In the data rows, the value 128 means zero.
What is the hidden score of each row? Scores go from 0 to 40, and 20 is about the middle. The score is a weighted sum of the row's numbers plus the product of two more (or one squared), each taken from its middle value.
103 99 166 138 147 121 136 144 143 112 119 160 140 86 100 132 110 135 167 134 131 137 142 153 -> 22
133 154 117 175 72 135 83 174 123 151 146 97 120 155 143 99 163 91 163 115 106 85 79 70 -> 17
192 174 146 97 121 169 142 116 119 122 163 131 148 116 130 156 108 141 114 160 105 141 206 178 -> 23
72 46 113 127 198 112 152 57 127 112 76 158 133 132 117 142 152 147 114 125 181 176 108 158 -> 23
192 161 133 82 126 149 146 98 106 133 149 130 137 138 131 164 108 160 89 149 116 146 176 172 -> 16
151 146 197 145 96 125 125 226 174 174 131 160 104 91 151 97 122 151 113 106 107 38 140 93 -> 16
141 130 175 120 146 120 143 144 156 121 131 178 117 91 120 118 99 135 143 143 122 137 195 173 -> 20
196 218 91 135 61 233 108 99 35 102 219 17 209 216 74 181 141 136 93 206 48 138 106 114 -> 31
129 172 87 228 60 205 57 119 134 155 192 124 134 211 73 85 182 65 197 149 43 123 100 85 -> 25
74 42 109 73 216 74 181 56 120 94 61 136 116 118 152 143 123 165 93 124 198 191 131 182 -> 12
135 120 109 130 130 132 114 112 123 139 119 135 119 140 141 133 142 120 128 118 128 131 114 114 -> 24
103 109 126 165 134 134 114 124 139 135 136 154 129 129 103 127 141 120 152 124 126 127 114 126 -> 24
134 122 125 132 120 124 112 103 118 140 123 137 133 140 142 132 152 130 123 117 123 123 120 118 -> 17
70 53 91 148 175 95 125 73 163 124 81 175 102 149 139 102 162 124 124 105 161 154 105 142 -> 14
155 148 101 113 104 115 118 137 102 139 121 61 133 153 172 149 138 125 85 115 126 111 84 91 -> 14
157 158 118 91 110 115 123 155 85 132 131 72 135 128 146 145 112 128 94 132 117 117 114 113 -> 18
98 81 122 103 193 83 178 83 161 129 82 173 103 98 156 120 125 166 74 115 192 159 145 170 -> 16
118 121 144 133 121 107 143 167 122 122 120 102 124 112 131 126 125 132 139 127 129 111 91 114 -> 17
114 122 99 149 117 93 105 123 172 159 98 144 80 137 164 85 159 79 132 90 140 109 103 100 -> 15
177 141 165 143 130 136 135 136 190 180 157 225 108 117 130 132 134 169 41 114 126 79 210 148 -> 19
86 82 109 159 148 116 114 103 133 132 117 149 127 136 116 118 173 119 145 108 135 130 95 115 -> 21
187 162 149 83 118 126 138 136 130 134 127 117 126 110 146 143 101 147 97 137 129 114 162 138 -> 24
86 108 122 164 114 125 115 162 121 129 133 106 145 123 102 101 131 110 174 124 115 116 86 97 -> 23
100 119 151 150 119 176 134 141 75 83 160 90 198 136 52 161 133 164 143 187 101 143 116 140 -> 35
88 70 132 132 178 112 134 86 140 106 97 180 129 117 108 142 129 138 128 117 162 173 132 158 -> 25
32 39 135 119 179 79 175 133 109 82 69 99 142 83 128 124 123 149 144 122 193 169 62 122 -> 14
135 129 78 174 98 108 77 129 161 176 115 145 85 165 157 89 184 85 136 87 134 81 87 82 -> 21
114 135 238 141 114 138 170 231 133 93 173 135 148 25 74 111 55 171 234 170 108 118 188 149 -> 21
106 95 178 139 148 140 139 139 118 106 135 151 137 96 85 124 120 143 183 150 121 157 150 152 -> 22
163 145 182 119 145 159 163 107 109 85 173 144 157 100 95 147 88 155 169 176 113 167 206 196 -> 14
84 55 106 81 206 78 178 59 121 86 65 129 129 115 140 156 121 154 96 126 190 200 129 180 -> 16
159 131 97 80 154 126 143 57 107 110 93 116 134 164 159 177 130 149 57 133 152 165 139 172 -> 25
73 68 127 120 194 96 156 117 149 112 96 184 122 101 112 119 105 119 132 129 151 166 150 175 -> 14
127 135 104 150 108 126 94 123 138 157 133 139 115 162 139 104 155 106 133 116 112 114 112 111 -> 15
163 151 106 90 123 122 115 90 156 154 113 139 92 156 186 130 144 95 63 105 141 121 152 128 -> 13
120 89 120 124 164 115 136 65 148 131 86 159 119 143 148 140 146 149 97 116 157 152 131 144 -> 26
107 100 71 188 129 128 72 70 170 172 105 193 106 187 129 111 202 81 107 76 137 111 86 97 -> 23
104 164 84 241 42 135 48 189 180 183 153 121 91 176 123 40 199 40 226 92 78 57 56 35 -> 23
83 79 135 141 156 111 149 114 128 115 102 150 134 115 115 124 129 143 145 118 155 140 111 134 -> 18
99 103 136 153 137 130 116 142 125 114 121 157 132 113 110 117 122 117 157 125 122 149 130 139 -> 20
174 147 112 86 137 125 134 69 130 135 104 130 112 151 173 170 132 143 63 124 139 139 156 149 -> 26
110 117 118 58 144 70 175 135 120 126 77 60 104 99 185 129 111 145 78 113 170 127 78 115 -> 15
120 105 100 151 124 106 117 95 146 158 105 135 103 166 149 125 173 138 105 92 134 118 91 117 -> 15
169 160 130 85 130 124 129 133 109 118 125 116 128 123 159 147 104 141 85 123 128 122 163 150 -> 18
62 65 137 149 153 94 147 132 125 118 95 104 135 112 121 117 149 164 152 108 164 126 58 101 -> 21
180 179 177 81 94 140 149 178 103 109 168 84 148 74 136 152 75 152 148 155 102 109 163 126 -> 24
107 113 187 141 138 128 144 176 136 107 157 170 129 62 83 113 87 139 198 137 122 136 173 157 -> 14
117 117 160 162 141 178 126 112 107 87 161 128 176 124 59 144 120 145 181 170 97 165 133 156 -> 25
81 99 124 98 142 75 146 185 109 107 103 96 124 81 128 127 95 88 130 134 146 147 101 127 -> 4
114 104 78 150 117 111 107 101 113 151 96 91 130 175 154 126 186 130 96 99 147 97 27 65 -> 22
187 192 190 84 116 167 157 140 75 96 171 90 164 105 111 170 72 173 147 188 100 140 206 182 -> 24
88 99 156 139 159 117 140 152 139 129 134 167 125 89 108 107 110 128 164 129 139 132 149 145 -> 21
97 92 117 182 142 118 111 109 152 135 133 178 117 139 106 89 157 100 158 114 131 135 133 129 -> 13
87 69 132 140 178 110 144 84 142 114 102 177 127 114 115 127 135 141 138 128 152 163 137 166 -> 16
105 151 83 255 20 79 3 206 255 255 123 209 0 165 205 0 229 0 255 0 91 3 57 0 -> 20
188 156 160 75 139 130 165 99 136 127 139 146 126 119 150 156 112 166 85 142 131 134 198 169 -> 15
119 101 108 113 165 118 137 84 148 126 93 156 110 139 151 126 139 123 111 118 160 161 130 141 -> 23
115 112 147 133 127 115 145 171 118 120 125 99 144 100 128 122 107 129 143 117 133 118 108 106 -> 19
117 104 142 117 144 116 159 122 135 110 114 142 131 116 137 127 132 152 125 128 154 135 129 147 -> 16
196 185 178 76 90 182 159 150 49 77 191 53 184 106 99 186 80 187 129 187 87 144 164 145 -> 25
122 117 141 128 115 105 139 144 120 121 120 98 134 109 136 131 144 151 137 119 140 111 95 98 -> 23
93 83 123 139 168 119 137 81 156 134 114 178 121 119 116 124 138 143 138 125 148 159 142 156 -> 20
172 174 131 99 91 138 130 138 94 127 135 67 138 120 149 157 135 144 114 127 120 101 101 95 -> 30
130 130 121 140 134 134 109 120 125 124 130 132 132 135 135 135 137 130 130 129 126 120 124 132 -> 23
131 151 183 123 104 141 146 175 101 111 160 86 157 86 108 128 92 164 188 149 113 119 129 126 -> 19
141 138 151 135 120 140 132 126 115 123 147 130 144 121 116 136 121 125 149 145 111 135 146 145 -> 16
82 99 115 176 144 118 113 123 153 144 124 154 112 135 113 85 151 109 171 122 133 137 115 119 -> 18
174 153 112 84 136 128 131 67 139 139 118 136 110 160 159 148 139 147 61 134 130 132 151 140 -> 21
164 152 102 82 120 137 109 119 105 125 131 107 142 148 153 163 116 120 80 136 130 132 140 132 -> 25
137 209 61 240 26 123 20 170 232 239 153 163 21 192 177 0 214 0 192 55 72 34 91 31 -> 12
96 105 64 214 91 111 56 132 156 194 103 126 105 179 151 82 221 77 145 66 127 62 26 34 -> 29
143 154 112 158 97 150 102 129 141 156 146 130 125 173 125 102 144 86 151 108 116 111 121 106 -> 17
74 46 112 134 186 110 146 56 136 104 84 167 132 119 122 142 145 143 126 109 170 163 119 153 -> 19
136 110 101 138 144 137 112 91 128 136 114 156 122 167 131 136 171 114 97 115 138 135 129 137 -> 24
63 94 117 148 135 99 129 145 135 123 101 115 120 114 133 103 150 125 162 112 156 125 56 94 -> 22
93 114 130 174 106 125 116 173 120 134 134 110 126 130 98 98 147 102 185 126 119 126 86 85 -> 22
54 52 117 140 153 89 146 122 106 109 76 93 140 122 126 135 163 162 135 118 174 146 46 119 -> 18
54 77 134 125 152 85 152 174 134 110 94 123 125 79 119 105 115 125 149 122 164 135 97 114 -> 22
189 160 145 75 130 138 135 137 128 128 157 153 121 116 146 158 85 110 89 145 108 142 195 159 -> 15
137 221 22 255 0 150 0 205 209 227 186 116 43 232 146 0 213 0 187 81 19 18 53 0 -> 18
77 94 125 162 130 114 135 156 133 117 114 110 129 112 116 106 144 137 165 122 152 116 91 95 -> 31
120 121 157 136 160 204 143 72 72 58 183 149 210 146 32 177 99 176 162 217 91 198 187 205 -> 21
92 97 168 140 134 107 146 179 131 121 105 123 136 77 116 105 118 142 179 115 135 113 94 115 -> 15
98 111 143 150 112 128 126 175 116 123 137 112 151 113 92 108 128 136 185 135 123 110 83 102 -> 18
168 155 115 89 130 140 124 133 105 129 136 110 133 128 137 145 91 99 88 131 115 128 156 140 -> 22
107 111 176 151 149 142 143 134 137 102 169 180 137 92 82 132 86 135 194 156 108 165 201 174 -> 18
184 171 135 79 137 133 130 113 126 120 138 149 117 123 141 155 94 136 91 131 104 140 199 169 -> 18
144 127 171 133 144 109 136 143 176 152 127 205 114 100 142 119 106 153 99 119 136 104 200 157 -> 17
116 108 93 50 149 78 176 123 78 93 73 45 134 122 173 157 109 158 86 121 183 157 76 127 -> 14
102 98 161 151 137 134 129 134 126 104 132 155 148 109 101 125 116 135 180 132 115 136 131 140 -> 12
153 158 174 113 117 211 155 141 49 72 189 74 211 126 52 189 89 172 139 201 88 143 133 162 -> 23
106 107 121 108 162 108 136 151 116 107 107 138 127 108 119 136 87 109 117 146 128 149 146 147 -> 24
178 130 70 107 130 138 106 53 123 147 106 132 117 196 170 165 164 121 52 104 145 121 106 125 -> 20
84 97 87 187 127 103 81 127 166 174 104 158 85 158 146 75 179 78 151 75 132 103 83 83 -> 18
174 157 129 79 143 142 133 94 130 128 129 133 124 127 143 159 108 139 84 139 134 147 179 156 -> 27
96 110 135 104 138 92 149 159 119 109 96 97 129 96 138 130 116 137 133 110 159 126 105 119 -> 23
140 126 78 168 110 118 84 107 174 185 121 178 73 176 176 82 177 67 129 78 123 94 109 100 -> 8
101 116 131 179 109 132 106 155 118 122 139 108 141 131 107 112 145 116 192 114 111 106 79 81 -> 22
99 109 78 208 117 110 72 101 187 168 130 202 68 176 150 73 191 69 141 92 115 105 106 99 -> 10
127 162 102 179 58 125 76 178 160 174 138 100 97 161 154 73 178 69 169 93 102 67 61 47 -> 19
180 153 170 76 131 120 161 112 142 140 129 154 107 101 166 147 106 170 90 126 150 132 188 170 -> 13
191 176 106 121 104 147 109 118 110 140 150 95 136 165 147 153 129 134 98 133 107 118 147 124 -> 25
118 142 198 148 147 123 131 187 181 134 155 235 97 42 106 96 80 120 193 132 115 129 226 159 -> 21
46 45 113 105 195 90 166 102 115 80 81 138 144 95 109 133 116 140 133 131 189 198 107 160 -> 16
176 210 51 190 8 106 8 174 193 241 131 114 39 205 223 45 219 20 122 44 86 0 49 0 -> 13
99 115 197 147 135 109 166 203 138 127 131 146 124 59 105 96 114 163 188 124 141 111 129 111 -> 21
150 124 127 139 142 137 120 87 127 134 139 161 122 143 117 149 141 142 138 131 117 144 151 140 -> 21
180 171 139 90 122 138 147 122 128 118 146 118 122 123 143 155 110 149 94 141 119 130 172 138 -> 26
110 90 108 188 142 129 92 85 155 149 108 185 119 166 120 119 183 98 123 94 142 134 108 115 -> 28
168 141 92 104 131 133 105 59 121 156 111 127 108 183 177 142 160 112 59 103 136 127 134 130 -> 14
106 116 130 120 129 95 140 131 123 112 96 89 136 115 139 132 138 145 137 121 151 126 78 103 -> 29
107 114 153 145 154 156 138 98 129 107 144 170 154 106 87 138 106 142 154 145 115 156 171 169 -> 17
127 147 183 124 109 124 140 198 139 139 153 122 134 59 127 106 83 154 162 130 122 86 141 117 -> 20
105 131 62 196 64 72 52 165 176 204 103 118 61 165 197 46 207 38 157 41 120 52 37 24 -> 4
176 153 143 85 117 124 146 138 125 125 132 122 123 97 157 137 101 167 96 130 138 125 159 154 -> 18
177 146 144 86 147 139 159 91 124 128 132 141 122 131 166 161 116 169 83 124 133 132 173 159 -> 15
85 72 127 140 182 100 150 85 146 115 102 177 128 110 113 137 127 142 144 114 160 157 139 160 -> 17
104 98 126 108 161 113 151 129 126 115 96 137 120 110 127 127 99 126 115 120 145 144 131 154 -> 16
161 127 143 62 161 100 163 99 137 125 104 145 108 123 159 147 105 140 56 138 160 154 182 181 -> 11
171 134 103 97 153 129 132 61 127 148 109 130 131 162 160 162 140 146 59 118 139 147 146 147 -> 21
91 73 147 134 191 110 154 94 158 115 113 179 118 103 121 125 122 158 141 121 168 163 142 162 -> 14
166 129 107 95 131 110 155 85 111 139 113 102 119 146 167 168 143 160 76 114 146 123 124 123 -> 24
97 133 121 214 69 118 78 203 162 181 131 124 89 133 137 45 186 68 235 76 121 59 54 57 -> 18
151 139 89 106 126 106 113 104 143 163 94 103 88 169 193 127 161 110 69 88 147 113 97 105 -> 15
183 175 143 83 114 160 136 127 111 125 158 106 146 131 146 161 101 147 119 151 111 136 178 149 -> 30
162 171 125 87 101 133 114 172 93 134 137 72 134 125 145 148 105 123 110 129 120 115 123 102 -> 29
146 140 101 75 118 115 133 123 92 124 93 53 142 138 160 159 137 145 79 122 154 115 80 105 -> 31
128 134 142 131 151 141 129 116 138 114 115 160 131 120 120 142 115 129 119 137 136 153 164 159 -> 37
110 113 131 134 117 103 139 146 120 124 111 100 119 114 140 126 133 144 133 115 155 112 97 107 -> 21
185 206 70 180 14 120 20 179 185 237 146 93 60 199 218 55 214 40 126 53 98 17 45 10 -> 6
122 122 84 169 100 112 76 123 166 175 113 150 83 172 165 83 180 70 128 79 127 97 84 83 -> 10
84 109 96 43 160 58 169 144 107 93 59 43 106 101 189 127 98 120 105 116 177 167 80 118 -> 3
217 201 181 133 68 132 128 209 164 201 153 143 101 114 165 124 128 164 52 114 112 32 154 94 -> 26
67 78 108 84 174 79 165 137 102 86 82 70 142 105 137 142 105 131 117 130 177 164 76 126 -> 20
49 74 105 79 169 74 160 154 107 90 69 76 110 89 142 121 96 109 139 123 181 176 83 132 -> 10
139 122 85 155 125 133 77 80 148 173 113 170 110 185 149 117 188 105 98 91 134 103 115 107 -> 22
93 71 114 159 176 109 127 87 143 123 98 177 132 147 109 136 154 137 128 101 161 160 115 147 -> 24
138 135 122 155 108 133 110 105 129 144 135 131 132 141 135 124 142 130 126 127 107 111 113 124 -> 13
183 182 183 95 87 112 154 200 124 145 143 104 112 72 156 133 90 157 143 127 112 89 146 114 -> 19
60 88 141 142 146 102 134 184 154 137 117 141 115 90 112 101 120 137 124 120 147 123 103 111 -> 24
69 69 143 124 165 102 153 148 157 111 109 172 116 88 110 109 106 143 128 122 153 137 126 141 -> 15
135 145 161 125 112 137 142 185 118 105 148 108 142 91 103 124 95 150 155 148 112 108 139 122 -> 24
106 122 102 49 139 78 152 155 97 108 80 56 116 102 162 118 71 97 109 116 160 148 101 123 -> 13
121 100 119 105 172 112 146 78 130 119 103 150 128 137 120 144 120 140 99 127 166 164 143 163 -> 20
168 152 129 81 130 121 149 125 128 129 120 120 116 120 146 155 109 157 88 129 144 119 151 146 -> 24
96 186 19 255 5 128 0 171 255 247 171 225 3 218 152 0 231 0 182 60 37 42 101 24 -> 24
99 109 99 177 120 123 96 103 158 139 125 154 134 154 112 114 173 109 141 100 118 118 87 90 -> 23
93 127 139 160 116 144 113 169 113 124 142 105 145 118 92 102 132 112 200 139 110 125 93 98 -> 27
78 77 128 126 191 107 151 107 150 101 101 185 120 98 107 119 107 123 130 117 155 182 159 166 -> 19
106 94 143 106 180 98 164 96 148 130 97 165 117 103 131 135 104 150 105 132 169 156 159 169 -> 18
134 227 31 255 0 83 0 209 255 255 154 241 0 221 225 0 242 0 215 0 52 0 100 0 -> 17
158 197 61 145 78 255 95 48 0 29 255 0 255 255 0 255 129 134 78 255 0 208 117 153 -> 28
178 162 126 87 127 143 128 146 124 148 149 144 141 122 136 164 97 118 46 138 112 114 180 143 -> 36
83 114 160 144 123 119 132 191 125 117 127 128 129 90 98 107 110 131 184 130 124 115 119 117 -> 26
151 146 80 175 104 142 65 103 146 181 132 143 124 184 153 137 194 90 113 101 112 86 85 84 -> 34
164 136 80 96 128 112 120 77 150 161 97 136 97 169 189 137 157 108 65 114 153 134 124 120 -> 19
234 192 192 116 96 145 130 151 194 203 162 211 96 119 174 135 139 196 21 113 123 52 211 152 -> 18
191 174 156 88 119 152 153 141 112 130 156 120 140 113 128 159 87 146 88 145 114 127 169 160 -> 16
112 117 156 113 115 107 140 174 126 127 127 108 126 91 140 116 105 149 151 131 145 110 113 108 -> 20
98 101 140 141 163 124 141 117 142 110 125 188 119 110 94 117 112 131 150 138 139 161 164 163 -> 23
94 115 183 144 126 126 154 169 122 98 143 114 153 80 87 121 111 161 201 154 126 130 126 122 -> 26
130 150 118 145 94 139 93 149 127 132 135 91 137 148 134 118 152 124 145 126 97 104 79 75 -> 28
178 178 87 132 76 134 90 144 108 159 130 69 126 162 170 129 165 110 106 117 102 80 76 68 -> 28
168 160 157 86 133 118 166 140 127 134 124 119 129 111 156 147 99 162 97 128 130 116 167 143 -> 20
107 123 94 155 107 94 97 135 177 171 104 146 77 150 169 67 160 70 136 78 118 99 101 95 -> 7
70 69 129 147 148 104 143 127 116 112 88 104 128 115 117 118 148 154 145 113 161 121 49 107 -> 19
139 142 115 154 125 150 104 99 137 140 145 159 121 150 124 129 142 106 146 122 115 136 150 135 -> 22
220 215 105 124 94 255 131 46 0 75 242 29 243 238 42 233 130 155 77 247 41 177 147 167 -> 29
103 149 216 145 107 132 149 235 136 112 175 137 146 33 77 94 52 131 246 154 111 120 176 126 -> 23
123 121 129 57 144 73 183 125 101 111 77 63 120 106 195 142 124 195 71 113 175 128 87 121 -> 13
153 156 107 102 95 114 118 141 107 137 106 71 123 134 170 128 126 126 104 121 129 90 88 97 -> 22
188 174 123 101 114 148 131 122 101 139 148 98 147 157 129 159 123 128 93 144 102 118 161 138 -> 26
135 124 154 126 158 255 174 44 0 4 215 77 255 167 0 255 80 218 105 255 66 232 169 219 -> 33
115 142 216 156 114 143 146 227 120 97 186 140 159 49 74 107 77 167 199 173 99 100 155 125 -> 16
141 135 136 139 130 162 119 118 122 128 141 155 142 130 104 138 113 113 141 146 110 136 176 155 -> 26
48 25 117 105 201 71 178 88 132 89 63 127 137 103 120 140 109 155 122 131 192 187 92 154 -> 18
101 104 108 184 137 136 96 95 174 140 127 182 100 155 111 100 163 110 153 109 130 132 128 128 -> 24
81 81 114 99 156 73 170 144 118 114 73 85 121 100 149 108 119 157 112 112 185 134 72 123 -> 15
106 124 133 114 123 99 137 179 110 105 117 103 131 96 139 115 106 116 134 130 137 121 115 114 -> 14
177 171 138 89 121 138 150 125 124 125 145 108 129 127 155 160 106 151 92 141 131 132 160 143 -> 22
170 145 122 93 119 130 133 96 108 128 103 99 131 136 164 155 135 147 75 126 147 131 130 132 -> 29
153 129 120 66 141 111 137 119 113 121 109 117 119 109 153 157 95 120 73 130 146 141 154 152 -> 18
116 133 143 153 142 198 142 93 64 62 194 112 200 144 32 164 97 155 178 210 80 181 158 161 -> 19
194 239 71 175 23 169 36 132 153 194 191 105 98 219 148 79 176 38 129 112 37 73 120 76 -> 9
188 147 85 120 118 139 105 52 138 160 106 139 122 194 173 160 179 131 50 107 131 115 127 131 -> 26
170 99 119 74 162 103 181 41 121 121 93 121 115 153 188 172 157 192 53 120 179 158 132 156 -> 15
147 159 131 159 96 176 108 115 118 132 168 113 150 157 110 130 139 106 164 140 101 125 129 121 -> 23
174 163 118 98 98 141 122 103 118 141 140 101 121 152 154 146 124 134 91 122 121 110 135 129 -> 18
161 157 98 89 120 125 125 115 104 132 115 101 129 143 167 148 117 123 84 121 125 137 134 133 -> 17
